The same turns and mirrors carry the whole set onto itself and the rows of a family onto each other. Which other rows belong to the same family as each row named below? List them in the order they appear above.
These 32 rows form 4 families of 8 rows each.
neti: [-11 -27  -1 -23  -2   5 -35  18]
kam: [ 40 -17  26  18  -2  10 -12 -26]
davir: [ 38 -26  10  29  -4  10  -7 -20]
Tas: [ 15  -3  29  -6 -19   8 -11  22]
banap: [ 21 -32 -10 -11   0  24 -54 -13]
Pugal: [ 14 -32  -8   2  21  15 -31 -28]
vazav: [ 18   1  23  -1 -25  15 -20  22]
vuke: [ 41 -14  14  22  -4  18 -10 -26]
nubi: [ 14 -44 -17   8  14   1 -28 -25]
Kufif: [ 22 -34  -6  -7  16  29 -44 -16]
tusab: [  1 -11  30   8 -16  -3   0   6]
Kiniz: [ 24 -30 -12   2  10  18 -55 -20]
Museg: [-24 -26  -5  -8   8   2 -19   4]
pef: [ -8 -16  -3 -21  -6   8 -42  20]
nufuv: [ 49 -19  19  11  -9  32 -21  -9]
puluf: [ 46 -19  28   6  -8  24 -26 -13]
fopet: [ 45 -17  15   7 -19  33 -33 -11]
Zik: [-14 -25  -8  -3   9 -13 -17   9]
pozem: [  4  -3  25   7 -25   9 -21  23]
lib: [ 44 -13  20  18 -19  21 -30 -12]
Nak: [ 20 -40 -12  -8   9  28 -44 -17]
rozep: [-16 -25   0 -19   2  15 -33  16]
Sal: [ 45 -22  19  30  -8   7 -17 -13]
zenus: [ 11  -8  18  19 -10  -7   7  12]
niloz: [-14 -19 -14  -9   2   7 -41  17]
Zon: [  9 -11  32  -4 -23  11 -12  21]
til: [  3 -12  19  16 -15  -5  -7  22]
fesa: [ 22 -38 -13  11  18   7 -41 -20]
Sozu: [-17 -27 -13   1  10  -4 -28  15]
pulu: [ 12 -38 -16   1  14  14 -30 -31]
Buren: [  9  -3  25   5 -15  -5   2  10]
lor: [-19 -26  -6 -13   3  -9 -23   3]

The rest of the family of Tas: neti, vuke, nufuv, Nak, pulu, Buren, lor
The rest of the family of Kiniz: pozem, lib, Sal, niloz, til, fesa, Sozu
The rest of the family of tusab: kam, Pugal, Kufif, Museg, puluf, rozep, Zon

